In the data rows, 128 means zero.
Each row below has a hidden score, from 0 to 40, with 20 about the middle. What is it? The score is a weighted sum of the row's numbers plus the product of two more (or one squared), each taken from its middle value.
[179 175 172 137 148 143 137 144 156 164 172 175 191 189 176 152 149] 34
[141 128 137 145 179 154 143 162 135 151 138 120 114 109 107  92  96] 25
[136 137 148 147 156 160 147 156 146 132 131 126 114 107 100  86  90] 20
[124 159 158 147 103  93  97 117 120 167 161 174 222 207 171 186 183] 20
[ 94 104  98 103 109 110 111 111  97  95  88  85  84 106  89 119 127] 20
[132 129 143 143 163 143 149 153 157 124 135 133 119 109 102  91  90] 18
[ 85 112 112 118  85  73  66  68  59  98  99 122 158 168 159 171 175] 19
[135 132 151 141 161 143 159 144 160 140 154 127 121 118 120  90  93] 18
[116 100 113 110 125 128 130 124 115  95  98 102 100  95 110 100 110] 19
[105 108  78  70  60  87 102 127 119 132 112 107 142 139 162 189 192] 26
[206 222 199 180 146 146 155 177 175 194 163 160 172 160 121 145 142] 22
[100 124 128 133 129 139 126 134 128 133  97  98 104  97  67  86  88] 26
[203 209 198 180 151 144 160 169 180 197 163 159 171 158 121 140 133] 18
[109 104 103 132 133 131 136 130 123 102  95  91 100  97 108 100 110] 16
[134 146 129 145 150 158 154 158 147 140 135 130 120 102 106  90  87] 14
[177 192 183 162 168 157 160 173 180 184 171 158 146 145 118 123 120] 20
[ 87 120 119 110  84  68  67  66  54  79  85 103 147 156 143 161 173] 24
[141 143 145 145 159 151 139 128 140 140 157 127 102 101 103 100  89] 13
[143 139 150 151 146 142 132 143 149 154 190 188 169 163 163 142 125] 17
[156 143 157 149 160 139 132 124 149 153 170 176 164 181 188 154 137] 19
[ 94  89  85  82  79  95 101 114 112  95  90  82 106 117 128 144 152] 27
[ 98 104  92  81  82  86 112 124 118 150 134 140 168 178 172 192 189] 31
[211 196 200 164 156 157 167 160 167 176 171 143 151 140 130 126 128] 28
[114 123 134 135 156 142 150 146 151 138 156 128 117 101 100  98  92] 16
[ 79 116 119 119  98  84  82  74  75 111 116 140 163 185 179 180 175] 14
[ 97  91  87  87  75  79  97 113  88 100  74  83 107 113 112 160 164] 27
[121 130 156 139 151 149 124 149 140 160 172 183 173 181 182 145 137] 23
[ 80  89 110 131 130 128 115 121 131 148 165 161 154 137 110 102 104] 22
[190 178 183 179 168 153 169 173 168 172 157 148 150 123 125 115 113] 13
[169 169 164 154 160 159 157 172 171 158 157 141 114 127  96 103 101] 20
[153 185 172 160 134 115 120 129 138 180 172 179 209 197 178 174 165] 20
[128 128 156 149 146 163 154 148 141 134 139 130 116 103 109  89  91] 19
[ 87  90  79  70  62  88 108 116 108 123  99  90 127 125 132 176 179] 28
[123 131 152 141 147 155 130 153 150 130 144 122 107  99 108  85  96] 23
[113 132 129 112 116 116 117 133 146 176 172 186 174 173 191 162 168] 19
[ 92 108 117 113 114 111 107 108  95  85  89  78  88 100  98 111 126] 20
[159 126 119 126 140 143 157 138 145 114 119 112  93 110 130 108  99] 21
[ 87 107  86  75  63  76  92 115 109 128 114 121 152 164 162 186 189] 28
[ 76  83  98  91  89  97  99  99  95  99 123 128 130 148 166 154 154] 23
[131 128 134 131 161 139 144 150 163 128 140 129 108 109  98  92  96] 18
[138 137 139 141 167 158 139 131 148 153 138 131 123 106  91  95  83] 14
[ 98  92  85  63  72  82 101 110 108 119  85  94 118 128 129 175 175] 27
[ 91  96  91  80  73  90 101 110  93 106  74  79 103 112 114 158 167] 24
[144 126 142 139 153 176 139 150 137 130 135 136 121 102 110  97  93] 18
[106 114 106 112 110 109 122 118 111 108  84  85  87  80  88 102 122] 17
[115 116 127 123 107 104 105  81  70  72  72  77  89 116 109 127 133] 15
[132 144 168 154 121 116 116 130 137 172 177 188 210 198 173 167 159] 19
[ 79  85  89  96  92  77  77  90  79  97  91 100 131 128 134 156 159] 24
[111 110 120 133 160 114 101  99 112 112 161 175 172 154 177 153 140] 20
[ 76 106 101 107  85  69  67  69  66  93 100 119 150 155 149 156 163] 19
[ 97 106 114 114 135 130 125 117 115  98 110  99 101  92  99 105 103] 15
[205 228 201 178 147 140 157 174 173 199 161 157 177 164 123 146 144] 20
[134 119 120 145 155 156 153 143 134 128 141 133 125 100 114 103  91] 15
[206 150 134 147 157 166 171 149 149 142 139 142 115 125 130 118 113] 15
[133 126 135 136 171 141 152 148 141 147 126 125 100 111 103  95  92] 27
[110  80 104  97 103  97  93  92  77  90  81  92 105 110 113 139 145] 24
[138 129 146 137 141 127 141 129 152 153 175 182 171 169 191 169 153] 15
[142 152 149 149 158 171 151 119 136 105 122 117  97 107 113 106  96] 29
[ 81 113 115 109  85  83  84  92  71  89  63  71 107 104  81 132 145] 22
[100 101 107 100 100 112 101 103 100  91  69  80  97 106  95 116 128] 26
[115  84  97  84  99  99 100 110 132 133 142 151 165 158 178 171 177] 28
[ 99  71  91 100 108  90  91  85  85 110 108 123 125 147 154 159 150] 24
[183 126 124 130 151 161 129 140 125  99 122  99  93 112 133 110 118] 34
[119 126 114 108  86  91  95 115 121 149 142 155 182 194 187 193 194] 22
[136 114 144 145 138 162 156 146 149 133 141 134 107 102  89  90 104] 14
[129 122 138 145 149 149 147 141 140 125 149 130 108  92 103 102  92] 13
[ 89 117 120 122  92  83  89  76  58  79  62  73 108 120  94 136 144] 15
[131 128 140 144 159 164 150 142 152 134 135 131 119 103 102  93  93] 19
[142 125 145 152 145 155 145 143 147 134 124 135 110 105 101  93  85] 21
[147 139 147 158 160 143 141 148 134 121 132 121 115  87 100  94  86] 16
[172 116  93  72  97 118 122 128 136 110 103 110 115 126 187 156 146] 22
[ 88  92  77  71  73  86  97 116 103 107  99  96 122 136 137 165 177] 25
[ 87 105  88  78  60  72  89 104  93 111  88 100 136 147 140 180 190] 24
[142 121 129 151 161 149 150 133 154 133 134 118 116 105 113  90  97] 14
[132 144 149 140 163 138 129 145 151 167 172 192 175 172 167 141 126] 18
[189 162 148 160 143 158 163 161 161 142 164 141 113 119 142 123 107] 19
[132 114 120 124 118 119 131 130 154 172 169 176 182 188 180 166 166] 13
[ 88  94  92  86  74  80  90  92  82  93  74  95 116 132 117 156 164] 22
[ 77  99 110 101  87 102 103 110 108  96  83  77  93  97  74 120 137] 22
[150 121 113 126 137 153 151 154 155 115 123 123  96  91 128 108 116] 18
[131 143 151 153 151 147 122 153 155 149 185 182 173 171 166 131 128] 22
[131 144 160 152 159 148 127 136 145 163 179 182 184 170 174 142 129] 22
[ 94 103 103 125 127 100  91  77 101  89 110 128 130 149 176 124 130] 18
[100 129 115 132 119 112 120 145 157 176 175 190 182 167 173 165 168] 17
[147 135 136 146 152 155 158 154 140 132 138 131 114 101 112  94  92] 18
[ 95 108 119 129 112 112 106 105 111 104  96  91 105  82  74  98 103] 16
[120 138 142 133  98  97  96 111 100 139 153 170 195 199 188 197 175] 23
[ 86 105  92  90  70  82  97  99  82  93  69  76 113 117 108 156 168] 20
[105 123 116 122 122 120 109 106  79  78  96  80 103  96  93 105 109] 16
[158 141 136 125 151 149 126 122 145 152 158 173 160 173 194 154 126] 22
[130 126 135 141 162 155 152 146 151 128 138 128 106  98  93  98 100] 16
[114  99 115 111 123 101 120  96 107 112 135 160 147 167 202 150 157] 8
[158 133 116 110 150 144 150 144 126  99 124 106  94 107 126 112 104] 16
[170 162 175 167 139 152 133 158 174 173 168 185 180 187 161 141 140] 20
[ 98 107  88  67  56  74  96 120 108 129  97 101 139 149 143 188 200] 27
[134 131 120 162 143 159 151 156 152 130 143 132 124 102 118  96  94] 18
[ 88 100 102  90  77  84  78  89  76  82  83  85 120 130 127 156 165] 28
[ 97 116 130 134 113 135 137 132 121 127 126  98 105  89  69  80  98] 21
[122 150 163 152 139 124 117 134 142 170 173 183 207 195 180 168 155] 21
[126 124 135 150 151 146 161 149 136 133 135 134 110 115 101 100  83] 34
[167 166 154 145 157 146 127 142 149 177 171 182 177 182 180 162 159] 24
[156 144 162 147 147 147 114 120 130 156 179 182 170 170 188 149 137] 29
[146 135 129 156 152 154 137 133 148 127 140 126 117 107  96  81  95] 20
[140 133 130 142 143 126 115  96  90  78  96 104  97  95 111 107 102] 20
[ 90 105 107 111 100  93  91  95  85  92  69  73 101  93  97 127 140] 22
[140 124 152 149 146 158 150 160 145 127 132 125 107  97 102  94  93] 22
[180 170 148 153 165 156 159 164 168 161 159 141 126 116 121 104 105] 18
[219 188 169 166 163 159 173 179 159 177 153 143 150 134 136 137 124] 19
[112 119 105 104  94 107 118 136 137 159 158 165 184 184 179 189 184] 23
[163 168 166 164 149 164 175 157 172 173 153 147 132 120 120 107  97] 18
[101 113 120 137 144 131 114 109 101  92 104 105  98  84  95 108 106] 16
[126 122 149 141 149 143 156 164 144 137 132 123 112  88  80  96  89] 24
[117 131 124 158 142 145 155 137 143 134 137 126 105  99  99  91  92] 16
[144 160 133 151 147 138 119 124 133 131 185 181 161 181 179 145 131] 14
[117 123 160 149 150 156 148 143 147 139 138 122 117  87  87  92  91] 19
[180 117 100  86 103 127 131 133 122  91 104  98  89 107 138 135 129] 21
[107 114 117 119 124 131 119  94 123 106 167 169 152 153 178 145 126] 3
[108 135 122 111  85  84  90 113 116 149 139 152 197 196 181 194 199] 22
[133 129 148 155 162 157 148 163 155 138 127 141 109 103 105 100  95] 19
[177 171 165 147 166 159 163 164 160 161 156 151 127 134 128 112  98] 20
[213 193 170 149 128 147 153 180 194 190 153 160 164 166 153 166 156] 30
[114 117 112 119 107 120 127 131 142 174 169 192 181 183 168 165 157] 24
[123 136 145 144 161 148 156 141 136 118 138 122 100 103 105  88 102] 9
[106 111 117 125 123 128 105  96  80  75  83  85 104  99 102 110 122] 26
[195 206 184 171 160 161 169 171 168 195 168 157 167 139 114 136 127] 20
[128 150 147 145 163 169 145 138 140 131 136 131 111 115  91  93  87] 14
[ 99 147 143 139 107  88  74  80  81 131 137 163 197 198 179 188 178] 22
[145 139 144 153 152 151 164 165 147 149 136 118 118  88 100  85  98] 19
[114 102 107 108 136 130 124 121 120 101  95  93  96  96 110 113 109] 23
[202 201 174 154 136 141 160 185 187 191 165 163 170 164 149 161 160] 21
[128 141 139 147 135 167 154 157 159 122 140 126 110  94 111  99  95] 13
[ 97 113 122 137 124 113 135 139 131 132 113  98 103  79  74  89  96] 31
[148 157 159 168 150 155 156 128 132 108 117 129 114 108 106  90  85] 13
[143 145 146 131 155 156 145 147 155 140 144 131 113 113 101  98  82] 9
[123  96  82  73  90 106 130 128 142 137 129 130 139 155 173 180 188] 19
[ 93 106  89  75  67  88  94 111 110 129 120 120 156 162 161 192 195] 25
[129 132 135 133 154 165 164 154 129 143 140 129 114 108 113  89  99] 21
[140 149 163 147 120 119 107 135 143 169 166 177 209 194 187 176 181] 22
[ 82 104  90  81  68  77  86  99  86 106  82  94 131 139 137 177 183] 24
[166 178 160 166 164 159 160 167 179 163 161 152 138 113 105  98 113] 19
[108 100 132 130 161 120 107 100 102 134 147 160 173 174 176 140 112] 31
[ 90 118 103 103  92  95 102 101  77  86  74  77  96  91  97 129 138] 14
[107 114  95 115 136 133 148 120 118 104 107 111  93 107 106 108 106] 15
[105 117 104 105  84  92  76  66  67  72  80  97 136 151 146 163 164] 35
[124 121 111 102 111 102  98  89  67  78  67  71 102 115 129 132 151] 24
[ 82 102  95  84  65  76  82  99  78 103  81  86 129 134 124 172 183] 24
[140 129 130 139 152 146 143 144 148 151 129 127 111  94 106  91  89] 20
[ 92 116 133 134 129 122 125 130 122 119 110 104 102  88  68  88  94] 19
[146 147 152 140 158 132 120 119 142 155 174 183 172 168 191 150 132] 21
[198 158 161 145 145 160 171 164 164 148 143 149 106 117 146 117 124] 15
[179 156 129 156 173 154 166 135 164 134 145 162 123 108 125 127 112] 16
[123 136 135 149 152 149 148 137 150 129 129 134 110 106 104  88  89] 13
[ 93  96  74  71  69  87  98 109 100 120  98  93 121 127 137 171 175] 26
[ 89  96 107  93  76  80  84  86  72  86  77  83 121 135 126 158 167] 22
[138 118 141 147 152 157 141 150 141 128 152 132 108 100 121 110  93] 21
[132 129 147 145 153 158 150 155 148 147 149 145 113  98 115 101  96] 16
[ 94 101  93 102  95 107 112 107  95  94  91  82  90 103 104 122 133] 20
[156 182 168 169 142 141 149 147 153 177 177 192 180 182 163 139 138] 12
[134 142 144 141 162 165 147 131 150 122 154 120 110  96 107 100 100] 30
[ 99 120 116 124 115  99  96  80  64  79  74  85 107 100  86 118 125] 17
[ 95  91  74  74  69  92 102 114 104 106 103  92 120 133 134 167 178] 24
[121 140 144 147 157 151 138 135 160 157 181 180 178 149 170 136 127] 17
[126 126 124 128 132 108  92  85  89  71  72  81 105  98 119 115 119] 39
[139 125 154 145 147 167 129 148 145 142 136 128 112  99  93  96  86] 23
[114 100 111  94 101 131 123 123 119  89  85  98  91  82 110 131 126] 17
[104 116 129 135 120 118  92  89  69  71  73  89 100 105 103 116 123] 25
[140 157 155 155 137 108 119 126 129 160 167 185 204 201 184 170 165] 11
[192 179 166 166 148 157 127 118 113 111 109 121  84 110 133 120  97] 26
[ 97  75  88  98  90 101 123 115 121 113 100 118  91 108 134 145 146] 22
[122 130 145 154 153 155 152 154 149 144 139 127 118 107  98  88  88] 23
[144 136 121 147 166 145 151 138 157 138 137 132 111 106 102 108  87] 14
[ 94  94  76  59  84 104 110 135 110 126 113 107 118 139 151 171 175] 32
[134 129 151 134 143 151 161 139 141 138 130 127 125 109 107  85  82] 21
[145 135 139 140 175 146 148 152 145 141 135 125 108  92  96  94  99] 17
[103  99  91 108 113 111  98 107 102  94  74  85  93  99 100 127 134] 23
